runs of hidden systems
run 1, X (11 x 18)
[[ 19   4 -17 -28  20   5 -22  -8  42  29  25   7 -21   0  -8 -13 -23  21]
 [-17   4  55  10  13   3   8  -5  13 -13  -1 -16  26   9 -39  31   5  -3]
 [  4 -10 -31  -3 -11   1  -4   7 -69  -4 -26 -10   9  -6  -7   3   9 -25]
 [  1  -7 -34 -18 -12  -7   2  31  33  15  23  -8 -17 -36  21 -14 -25   5]
 [ -9  12  33   8  -5  12 -28  -5  47 -10   4  25  12  10  -7  38  22   2]
 [  0   1  16  25  21   8  -2 -22 -62  -1   7 -14 -20  -4  -9   0  29 -23]
 [  4 -44 -32 -20   5  12  35  19  -6  13   0  -3 -10 -13  22  -5 -24  30]
 [  4   1   6 -17 -12   4 -50  15  45 -10   8  -3  15  30 -20  -2  -4  20]
 [ 19  23  26  40  -1  -2  14   3 -16  -5  -4 -18   0 -14 -40   9  25 -34]
 [  7 -16 -46 -23  14  -6  24 -14 -26   9 -14  17 -18 -18   9  26 -15 -18]
 [-30  -1   3 -26   3   4 -35   6  31   1  39 -26   9   2  22   7 -31  12]]
run 2, D (11 x 18)
[[ 29  -7 -29 -12 -28 -34  15  37   8 -12   2 -22 -26   4 -18 -19  -5   5]
 [  8  28  -9  11 -18 -11  17  -1  45   7  -5   7  -4  18  -8  48   6 -29]
 [-23  27  -1   3  30   8 -24 -45 -18  20   9  -2   4  -5   5  14 -15 -43]
 [-32 -13  14 -11  14  15   3   3 -20  -8  12  -4  29 -44  30 -13 -25  17]
 [ 12  -3   7 -19 -29  -6 -30  23  -3 -19  -7  24   7   0   9 -22  27  47]
 [ 12   0  19  28 -15 -20  14  18   4  11   3  -8 -45  16 -21 -10  47  -3]
 [ -5 -22 -14  19  20  15  37 -25  15  17 -24  14 -18  32   0  24  -3 -24]
 [ -5 -10 -22  -9  26  23 -25 -21   7  -7  17 -24  12  20   2 -14 -51 -13]
 [ 20  19   8   3 -17   8   2  20  -4 -32  10 -19  52 -31  -8  -7 -23  13]
 [ 29  34  -8 -28 -19 -38   1   2 -24   6  -7  26  -6 -23 -14   6  25  12]
 [-40   2  18 -14   0 -32  15   3  10  35  11  -6 -38   6  11  25  19  -5]]
run 3, V (11 x 18)
[[ 10 -23 -18  -3 -16  26 -19  38 -30  16 -23  -1  27 -31 -11 -14   6   0]
 [ 20 -28 -12 -19   1 -10 -20  25  21 -18  10  20 -39 -37 -18   0  16   2]
 [ -4 -10  13  10   1  10 -10  -3  10 -19  22  -7 -25  16  -3  63  29 -12]
 [  6 -10 -19  19  16  49 -14 -10 -33  38   6 -20   5  19   4  18   0 -15]
 [ 19 -29  -7 -10  25  33  -4  17  15  15   6  -3  14 -33 -27 -20 -33  18]
 [ 22  -7  16 -23  -6 -10 -20  22   8 -44   3  -2  16 -12 -42  27   5  17]
 [ 11   9 -21  -2 -24 -13  -5  24 -34   8   5 -27 -19   1 -14  41  27 -25]
 [ -9 -17 -35  -4  10  25  -4   9  20  50  -2  12 -17 -19  11  25  -6 -27]
 [-18 -19  24  -6  30  32 -49 -10  19 -12  15  12  13 -25 -10   6  -9  -3]
 [ 14 -21  19  14  -1  23  -4  19 -49 -37   6 -19  14 -19 -15  13  20   8]
 [ 44 -24 -40 -16 -16  10  10  27 -14  13   1  -2 -25   3  -3  15  13  25]]
run 4, S (11 x 18)
[[-21 -28   3   8   8  38 -24 -16 -32   2 -24  25  20  12  23   2  17   4]
 [ 21 -22  -7   7  14   6 -14  14   1 -10  32 -23 -29 -12  -5 -53 -12  18]
 [ 37  -4   7  13 -21   7  30  14  32 -27 -14  21  10  17 -14  27  16  26]
 [ 16  25 -20 -10   8 -12 -20 -25 -25  17   4 -22 -13  40 -28  21   1 -28]
 [-19  -5  -3   5   9   7  44  15  11  36  -2 -23  17 -31  -1   9 -35 -19]
 [-16  -1  -8 -34  -6   1 -48   3   2 -15 -24  33  40 -16   0  -1  -9   3]
 [ -8  16  24  11 -13 -27  -9  19 -18 -27  34 -28 -23 -30   4 -17  19  -4]
 [  5 -16  -9  13 -10  14  29  -6  -7   9 -17  41 -21   1  37  26  38  12]
 [ -6 -11  -4 -11  28  13 -39 -19  18  28  27  -8 -33  33  -5 -13  -7   4]
 [  2 -20  35  36   7  32  29  16  19 -11  -5 -22  30   2 -24  -2 -11   7]
 [ 38  -3 -39 -16  -5  -2 -18  -8 -36 -22 -25   8  16  11 -24  -8  -9  -4]]
run 5, S (11 x 18)
[[  5  -2  12 -14 -13 -34  20  -3  -4 -27 -39  16  18  30 -22 -23   0  21]
 [ -8  19 -28   5 -23 -41  15  -2  -5  -9  -9 -21 -23  36  11 -21  -7 -30]
 [-18  28 -13  25  -4   0  26 -22  37  16 -10  20   4  -3  36  -6 -20 -30]
 [-20  27  23  -8  31  -2 -20 -50   1  -8   9  21  21  -4  11 -21 -23   1]
 [-13   4  33  -1   4 -16  31  -7 -29 -22  10 -14  13   0  19 -32  -7  40]
 [ 11   2 -17  -4 -27 -17  15   5  -8  11 -27  20  -9  37  24 -36  15  36]
 [ -3  20   3  18  -1 -27   6  -9  43  21  -3   2 -34  34  -8 -33   1 -15]
 [-20   6  15  28  20  -2  31 -37  17 -18 -23   9  17  23  -3   2 -21 -31]
 [ -8  12 -21  -8  15  -1  -2 -32 -26 -23   6 -14  26   9  26 -27 -48  -4]
 [ 10  35   4  -4 -24 -13  23  10  11   1  11   0  24 -13  31 -32 -17  37]
 [ -1  37  19 -10 -12 -36  -1 -18   0  17 -22  35  -3  18  -4 -16  32  17]]
run 6, R (11 x 18)
[[ -6 -32  -1  -1  -8  -6 -13  29  27  14   4   8 -48   0   4 -37  23  13]
 [ 10 -13  19  37   7  12   1  -8  42 -23   0   7 -25  33 -20  11  21 -16]
 [ 18  -1 -18  23  25  23  16 -37 -24 -15   6 -23   2  32  -3  14 -23 -21]
 [ 21   9 -23 -18   2  11  25   5  -2   4  13 -20  34 -14  10  -1 -52  26]
 [ 17  32   5 -35 -23 -21 -19  21   6   5 -11  13  36 -18 -29  -3   3  23]
 [-25  16  16  -5 -13 -40   0  13 -26  16 -19   0 -17 -20 -20   6  35 -34]
 [-50 -29 -14   1   1  -3   5  -1  11  12 -12  17 -28   0  37  15   9 -29]
 [-15 -13   2  16  14  35 -44 -13  31 -12  30   2  -9  10  34 -15 -10   2]
 [ 32  -6  30  36  14  37   7  -8 -14 -29  14  -2  13  -8  -8 -18  10  27]
 [ 43  -9 -14 -18   7 -12  39  -8 -33  -2  -6   0 -13  16 -19   0   2  36]
 [ -1  14 -11 -32 -17 -30  16  21  23  29   3 -31  -4  31 -23  17 -14   8]]
run 7, N (11 x 18)
[[-10  29 -10 -26  -9 -38   6   7   2  -1  -9   6  13 -44 -14  24 -16 -33]
 [-48  19  -6 -18 -12 -17 -26  -3  -3   6   8  10  -1 -17  42  25   6 -23]
 [-40 -10  21  21  -2  21 -20   7   1  18  18   6 -11 -18  49 -18  22   4]
 [  0 -40  28  23  15  28  -1  -4  -2 -14  -3  28 -18  -2  11 -23  30  31]
 [ 32 -29   6   8  10   3  14  -6  -4 -32   6 -10 -32  41 -20  -6  13  26]
 [ 38   0 -23  11  -9   5  31   6   8   4  -7 -30   4  48 -28  15 -15   1]
 [ 25  29 -30  -9   5   3   0  -6  11  28 -13  -8  30   0 -36   1 -36 -25]
 [-17  31   3 -27   7 -22  -6  -5  -3   1   1  -2  31 -50 -13  10 -29 -25]
 [-40  14   2 -26 -21 -22 -23  12 -24 -11   1  11  15 -33  35  14  12  -5]
 [-29 -10   6   9 -17   1 -20  18   0  17  14  11 -33 -15  46 -15  35   9]
 [-10 -36  29  30  13  26   4  -3  22   8  -1  25 -32  12  10  -9  33  15]]
run 8, X (11 x 18)
[[-26   5   2   4  12 -10  -8 -27  17  37   4  19 -40  27  30 -29  10  -3]
 [-26 -24  33  31  22  16  26 -20  21 -11  -8   0   7  28   9 -27 -13   3]
 [ 26  -5 -14   9  -4   3   0 -15 -26 -41 -25   5  23  30  -3 -41 -13  14]
 [ 37  40 -14  -5 -17 -33  30   3   9  -5  12 -15   0   2  -2 -28 -20  21]
 [ -5  46   3 -15 -12 -27  21 -20  20  26 -21  22  20  22  -4  26  -4   0]
 [-49  25  15   0  16 -19  -6 -29 -27  25 -12  -7  10   0   6 -17  -9 -35]
 [-40 -18   3   8  -6  -1  20   6  -1 -13 -19  15  20 -29  41 -33 -16  -5]
 [  4   6   2   4 -20 -12 -27  -2  16 -36   0  33  -8  10  32 -36  17  22]
 [ 19  27  24  36  -5 -11  34 -15   8   3  13   1 -30  26   9 -17  28  18]
 [  6  -4 -10  -3  18   4  39 -37 -10  31 -26  14  -3  47   0  -5  -9  12]
 [-16   2   0 -14  14 -12   0 -11   5   3  -5 -27  24  26 -13 -45 -51   1]]
run 9, R (11 x 18)
[[ 14   9   7  38  28  42   4 -31 -25  17  23 -24   3  12   1  12  -5 -12]
 [ 13 -25  -6 -23  21  21  31  -4 -10   6  -7   2  31 -16  -7  -3 -37  34]
 [ 17   3  -3 -46 -18 -31 -28  27   1 -17   2 -12  11   2 -36  -7  -5  25]
 [ -3  15   1  18 -35 -22   5  35  -5   9 -18 -16  -6  -5 -19  18  33 -37]
 [-18  -5 -29   4  14   7  -2 -20   7  30 -15  27 -26 -11  19  24   0 -46]
 [-31  -9  16  -6  30  23 -28 -17  21 -14  39  -3   4 -17  27   9 -26   2]
 [ 12 -17  24  13  -7  36 -19  10 -31 -32   1   0  33  -3   5  -7  17  36]
 [ 42 -11 -16  -5  -3  -6  16  12 -35  15  -1  -3 -35  -3 -18 -23  22  26]
 [  6  -5  -2 -14  -2 -20  31  13  46  23   1  -4 -27  21 -26  32   0   3]
 [-19   9  -5   5   5  10 -31 -16  12   5 -12 -16  24  35 -25  26 -16 -42]
 [-10  -5 -15  15  10  21  -2   6 -25 -11   2 -18  26 -46   8 -16 -33 -36]]
run 10, F (11 x 18)
[[  0  19  -2 -15  -1   3 -45  -3 -12  44 -20  26  14  -6 -13 -35  15   5]
 [-28 -22  36   0  18 -32  20   8  12 -21   5  -2 -29 -33 -17 -23   3  -7]
 [ -7 -25 -19   4 -15   5  -7  -8  -5 -44 -20  18  -4  40  26  28  14  -6]
 [ 16  22 -16  31  -4  23 -11   2   0  26  37 -38 -21  17  19 -18  -4  -9]
 [ 24   5  17  13  20  25  36 -17  31  14 -11  30  26 -19 -17   0 -16  18]
 [  2   3   0 -48  18 -27 -26 -22 -32 -16  -1  -8   7  17 -34   2 -11  13]
 [-18  -3  -1   6 -39 -25  36  43 -13  -5  -5 -38   6  -5  14   2  -1  -1]
 [  1  12 -30   5 -20   6 -28   2  30  22 -28  43   2   0  13  -8  12 -23]
 [-24  12  34  12  36  -5 -17 -27  19  -7  38 -10 -25 -21  -5  -3  -5 -24]
 [ -7 -25  10   9   7  25  25 -18 -30 -34 -11  15  22   7  28  24   5  24]
 [ 28   2 -27 -13 -12   6 -23  11 -22  23  15 -17 -14  24  10 -37   1  33]]
run 11, V (11 x 18)
[[ 20 -30  10  24  -3  11  27  23  16 -25  13   9 -34 -27  -1  19  31   8]
 [ 23  -4 -14  -6   9  20 -18 -28  -4   4  11  11 -16  49  -1  42  17  14]
 [ -2  -5   9  11  24  25   6   6  -4  42  23 -50   3   6 -25  -3 -20  -5]
 [ 15 -21 -11 -15   0  15   0  17  14  -8 -34  13  48 -10 -37   7 -25   0]
 [ 11  11 -14 -30  -6 -32 -37  17 -15 -32  21 -19 -12 -26 -22   4  -5 -14]
 [ -7   5  -9  13 -24   5  21  24   3  11   5   0  -9 -28  18  56  23 -23]
 [ -9  -6 -16 -13  20  31 -46 -24  -9  38   3  32 -12  -2  20  11  13  -2]
 [-18 -38  44  14  31  28  -2  11  -3  -2  20 -15  -4 -26 -12 -12   2  13]
 [ 29 -36  -7   1 -15  22  -2  15 -16 -36 -22   6  17  26 -18  13  14  25]
 [ 38   3 -28  -4  -6 -10  -8  18   2   9  30 -37 -41  14 -22  -4  -1  -1]
 [  7  10  -2   8   5  13  19   1  47  24  -4   5  11  -5 -24  49 -10 -25]]
run 12, F (11 x 18)
[[ -7  25 -24 -34 -16 -50  24   4 -20   6 -13   2  -2 -23   9  -7 -11  -9]
 [-49  13   3 -20 -22 -23 -12   9  36  19  -3  15   3   0  37  10   1  -8]
 [-41   7  37  33   4  15 -34 -15  -1   1   0  12   6   0  23 -20  23 -20]
 [  3 -25   7  27  26  17  15 -26 -21 -25   4  16 -19 -10  25 -41   4  11]
 [ 31 -16 -12  -7   1   3  14  -9  16 -24  18   5 -18  41  14 -12  -8  50]
 [ 27  31  11  13 -18  -8  17   1  14  11   1 -25  12  51 -28   1   3  15]
 [  1  24 -10   4   5 -17  33 -12  -7  25 -34  -4  22   1 -32 -13 -23 -35]
 [-33   4 -19 -36   6 -28  -5  -5  10 -16  -6  -1  21 -20   8  -9 -48 -23]
 [-27  22  11  -1 -30  -9 -29  13   4 -32  16  -1  27 -19  42   5   2   0]
 [  1  27  12  25 -10   0  -7 -15 -20  13   4  32 -17 -19  36 -21  41   5]
 [-15 -21  20  -2  31  -5  20 -29   7  18   7  26 -42  16  14 -23  12  27]]
run 13, W (11 x 18)
[[ 15  12 -21   0  17  -3 -41  -9   5  -7  29 -23 -27 -12 -24   4 -12 -43]
 [  4  -1   6   9   5  27  36   3  -4  -2  16  -2  18 -36  18  50  -8   7]
 [  6  -2 -21 -46   6   9 -49  -8 -34  24   1  14   7   2   1   4   3  24]
 [-16 -15  35   1  -5  -6   5  46   6  16  22 -31 -13 -30 -19  -5  17  12]
 [ -1 -42 -11  -5  -5  13  -9  10   4 -11 -40  36  -4  11 -16  31  28 -11]
 [  2 -12 -22   8  20   3 -23  -3   5  -6  38 -38 -44   4  -4   0 -15 -33]
 [ 20  -9   0  19   2  51  19   6  20  -2  10   5  29 -13  10  41  -8  17]
 [ 27  14 -13 -34  17   4 -46 -15 -37  13   7   5   5  -7 -31   0   1   9]
 [-10 -12  21 -11  -5 -17  37  38  -7  12  14 -29  -7 -33 -15  19   6  13]
 [-14 -31 -27 -25 -17   7 -30  16   3  11 -36  26   3  18  -3  29  17  -5]
 [-15  -6   0  21  13  10 -29  16  13   8  34 -36 -30 -20  -6 -10  -3 -40]]
run 14, N (11 x 18)
[[  3  -5  27  23   0  17 -15  28  32  23  -8   9   5 -33 -38 -16  19 -11]
 [ -3 -25   2 -10  23 -10  -4 -18 -24 -37 -14  22 -19 -15 -26  29  15 -27]
 [ -8 -19 -32 -11  -2   4  -2   5  -8 -20  31 -40 -17  21  33  27 -22   0]
 [ 19   6  -7  23 -22  48 -16  27  28  32   7  -4  31   1   9  -1   0  17]
 [ 24   3  24  -4  29   8 -19  -8 -10  12  -2  24  -3 -37 -49  -7  21   0]
 [-16 -29   0 -36   9 -29  19   6 -24 -26   2 -14 -17  -4 -16  42  -2   1]
 [-11  -9 -40  -4 -34  11 -28  30  10   4   4 -26   4  34  23  14  -8  -8]
 [ 15   8   2  37   4  35 -20  16  28  27   9   5   1 -37 -11 -20   6 -24]
 [  8 -15  20 -11  35   8   2 -26 -13 -24  -1  33  -2 -36 -20  32  10   2]
 [-10 -13 -11 -32  -3  -9 -12   4 -33 -20  28 -36 -12  26  15  28  -2  22]
 [  8 -10 -16  14 -35  28  -6  51  15  37  -1 -22  12  10   5  -7   7  11]]
run 15, W (11 x 18)
[[-12 -21  21  28 -12  11 -13  13  38 -30   1  -9  -7  36 -13  29  18 -14]
 [ 32  -3 -29  37  15  33  -5 -22 -26  -5  -2 -10  -6  11  -7   4  -3 -37]
 [ 33   6 -19 -15  23  11  28  -8   7   8  27  -4   4 -30   0  -1 -42  22]
 [  3  25  13 -42 -14 -12 -21  10  -2   1   3   3  38   2 -17  31   0  35]
 [-22   5   8   0 -23 -21  -7  29 -39  28 -16 -19  -4 -12 -16   2  30 -25]
 [-29 -44 -21   0   2   2  15  19  24  15 -21  24 -27 -20  18  -6   1 -20]
 [-14 -12   5   2  14  16 -50 -13  41 -33  26   8 -12  11  14   6  -9  -9]
 [ 23  11  22  42   9  37   2 -14 -29 -20  27 -16   6  -3   4  15  20   4]
 [ 42  -9 -20 -20  15  10  25 -12 -34  24  -5  12  -8  -1 -12  -9   1  38]
 [ -3  -2  10 -40  -4 -28   4  22  29  18   9 -24   1  16 -36   7 -15  26]
 [-22   0   3  11 -26  -3  -9  26   4  -3 -32 -14  30  10 -26  31  12 -41]]
run 16, D (11 x 18)
[[-46 -36 -24  -1  -6   0   0  16   0   2   1 -22 -20  12  39   0 -13 -23]
 [ 13   1 -11  31 -17  42 -32   9  41 -16   3  17  21   2  24 -13  -4  -2]
 [ 43  21  21  23  24   4  -2 -22 -14 -21  22   4 -12 -23 -25 -20  12   4]
 [  7 -10   7 -22  11 -13  54 -13 -31   0   2  -3  -9   9  -1  33   2  32]
 [-15  -7 -20 -32 -16  -2 -17  15   4  44 -13 -17  11  46  -4   5  -9  16]
 [-14   4   8  23  -9   2 -14  29  33  12 -18 -12  18 -22 -31 -24  -9 -43]
 [  4  -2 -11   4  12 -11   1 -22  -5 -51 -16  36  -9 -36  -1   6   1 -36]
 [ -4   8 -11 -10  -1  -6  -7 -13 -20 -20  46 -17 -28   6  46  22   2  16]
 [  4  15  20  15 -13  37   1   9   7  43  12  -1  24  12  18  11  18  37]
 [  6 -14  23  -4  28   4  -5  -6  -1  35 -24  21  -2  -8 -48 -39   9   5]
 [-18 -43   1 -13   5 -28  28  14   3 -44 -17 -14 -15   5 -24   2 -15 -11]]

runs to name
run 17 (2 x 18)
[[-43  18  -7 -13 -12   7 -44  -6  -4  18 -10  14  30  -3  33  15  -1 -19]
 [-19   4  35  18  14   4 -17   5 -15   2  24  -3  -8 -51  14 -41  11   0]]
	S
run 18 (2 x 18)
[[  1  33   1  14 -14 -20  15 -27  26  -8 -26  20   8  48  -5  14   3 -17]
 [-13  35  -9  16  16  -8  16 -41 -29  12   2 -14   4   8  19 -22 -25 -30]]
	X
run 19 (2 x 18)
[[ 17 -14   6  10   7  38   7  15 -12  52 -15  19  10 -27 -14  -3  24  16]
 [  6 -41   3 -33  30  -7 -18   8   4  -3  -4   7 -24 -14 -49  -6   0   6]]
	F
run 20 (2 x 18)
[[-21  33  11 -15 -30 -12 -43  10   5 -22  17  -4  29  -3  33  -1   0  13]
 [ -7  16  23  31 -20   1   3  19 -23  27   1   5 -17 -28  19 -19  46  -3]]
	N
run 21 (2 x 18)
[[ 37  21 -16  27 -21  16  -6  14 -11  22  -2  13  -4 -26  13 -39  21   6]
 [ 11   1  15 -19  31 -21  18 -22  35   9   8  34 -37 -13 -22   1   4  14]]
	F
run 22 (2 x 18)
[[-48  -6  -5 -18   3 -15 -14  -1  35 -21  19  -7  -8  -6  28  19 -25 -26]
 [-18  17  24  33 -10  33 -23  -6 -15 -12  14   1  29  -9  40   3  14   2]]
	S
run 23 (2 x 18)
[[ 22  -4 -13  -5  -6  24 -34   0 -44 -39  18 -18  17   4  12  16   2  11]
 [ 38   1 -18  -5 -19  13   9  38  -4  31  21 -17 -15 -26  -1   2  11  31]]
	N
run 24 (2 x 18)
[[-12   6  -3 -11  -5 -15 -41 -12 -12 -18 -34  47   7 -19  -5 -14  22 -25]
 [-22  -7  12   7  12 -23  11  -5  -5 -30  40 -20 -45 -20  24  -4   3 -11]]
	S
run 25 (2 x 18)
[[ 45 -21 -11  13  14  28  -7 -17 -22 -47   5   7  -3  11  -7  -4   4  17]
 [ 46  12 -14  -5  -4  -4  34  10 -18   5  30 -34 -13   6 -11  15  -6  31]]
	R
run 26 (2 x 18)
[[-18  17  -7 -41 -25 -20  -7  23 -10   3   9 -12  30 -19  16  35 -11  15]
 [-29  20  16   2 -25   1 -37  25   5  39  -3   9   4 -20   9   2  35 -13]]
	X
run 27 (2 x 18)
[[-12   1  29  21 -27   0  -2  33 -23  24 -10 -28   5  17 -14 -18  38   7]
 [ 17 -26 -34  10   1  -3  19  13  13  20 -38  25 -27  -6 -17 -23   4 -26]]
	X
run 28 (2 x 18)
[[  3  21  14   0 -19 -24 -26  10 -19 -31 -20 -18  27  21 -41 -13  10 -16]
 [  5   8 -31  13 -14 -26  46   8 -27  -4 -10  -8 -21 -28  15  -2  -3 -37]]
	S
run 29 (2 x 18)
[[  5  -1 -11  27  -7  26 -28   6 -27  -3  19 -45  -4  28  -1  23  13 -30]
 [ 34 -13 -33  15  12  44  15  10   4  32  -3   4   7 -31  -5  -3 -19  -8]]
	V
